Named turns come first, each shown by rows before and after it. Which turns, in which order, take the first row of each pair that follows to the second? Write the first one first, as in the answered first pair.
lotas:
[-1 -9  9 -3 -1  2  3  0 -8 -6]  ->  [  8  -3   3  -2  -4   1  -8  -2   2 -12]
[ 15 -15 -19  -2 -14  -3   7   6 -13 -11]  ->  [ 11 -14 -22 -19 -10  -5  -6   1   0  -2]
[-2 -4 -6  2 -5 -3  8  1 -8  4]  ->  [  4   4 -12   5  -5  -4  -5   0   2   3]
[  1   8  -8  17   9 -13  16  18  -4  16]  ->  [  6  16 -16   9   7 -13  -3  17  11  16]
bamol:
[ -4  -1  15   4   3  14  -7 -13 -12 -10]  ->  [  2   1  11   5   2  15 -12 -14  -4 -12]
[ 2  8 -6 12  6 -6 22 15 -6 18]  ->  [-17  -6  -1 -18   9  -4  10   0  -1  25]
[  2   0  -5  -4  -7  18 -25  -2   5  -3]  ->  [11  8 -6 18 -6 17 -8  9 -6 -5]
Zozu:
[  1  -1  -1  12   0   3  13   0 -15 -10]  ->  [ -5  -7   1   6   1   4  11  -4 -14 -10]
[ 10   0  19   0  -2  24 -20  -7   7 -23]  ->  [ 20  11  13  18  -2  20  -9   6   4 -22]
[-13   8  -7   1  -2 -11  16  26  -3  20]  ->  [-23  -4  -3 -16   0  -8  13  17  -4  22]
Mev:
[ 25  23 -18  11  -4 -12 -12  14  22   7]  ->  [-21 -17   5 -32   4  -3  -4 -15   8  24]
[-13  -3   2 -11   1  12  14  -9  -1 -12]  ->  [  7  14  -5   7  -2   8   8   5   9 -19]
[ -1  13  -7   4   7 -14  14  15   3  24]  ->  [-15 -16  12  -4   0   1  23  -7 -16   6]

Between the rows of a pair lie 2 to 3 turns.
[ 16  -3  -6   7  -5   6 -22   7  23 -15]  ->  [ -9 -26   8  12   2  10  24   8  -9   0] : Mev, lotas
[-17 -17   9   4   3   3  19 -18 -34   7]  ->  [ -8   9 -14   2  15 -15  10   4 -10  39] : Mev, Mev
[-6 11 -3 -1 20 -5 18 25  6 29]  ->  [ 23  15   2  10  -1  11 -18   7  14 -27] : Mev, lotas
[  3   0  -1  15  -1  -3  26  11 -18  -4]  ->  [-17 -20   6 -17  -2   3  11 -13 -13  -4] : Zozu, Zozu
[  8   1   7  29 -10   6  15   1 -16 -22]  ->  [ 13  27 -15  17   0 -13  -3  20  13  10] : lotas, Zozu, Zozu
[ -9  -3 -14 -37   7  -3 -29 -14  19   6]  ->  [-20 -28  11  -7   1  14  18 -17 -27 -16] : lotas, Zozu
[12 11 -8 25  5 -8 25 22 -6 -6]  ->  [-24 -13   1 -28  12  -6  13  -3   2  18] : Mev, Zozu
[-17 -24  18 -10  -1   3  14 -14 -20  -8]  ->  [-11   4  -8 -27   7 -16  -6   4  10  28] : Mev, Mev, Zozu
[-10   1  11 -27  -5  -1 -23  -7   7  11]  ->  [-17 -13  21  -6  -4   2  17  -4 -24  10] : Zozu, lotas
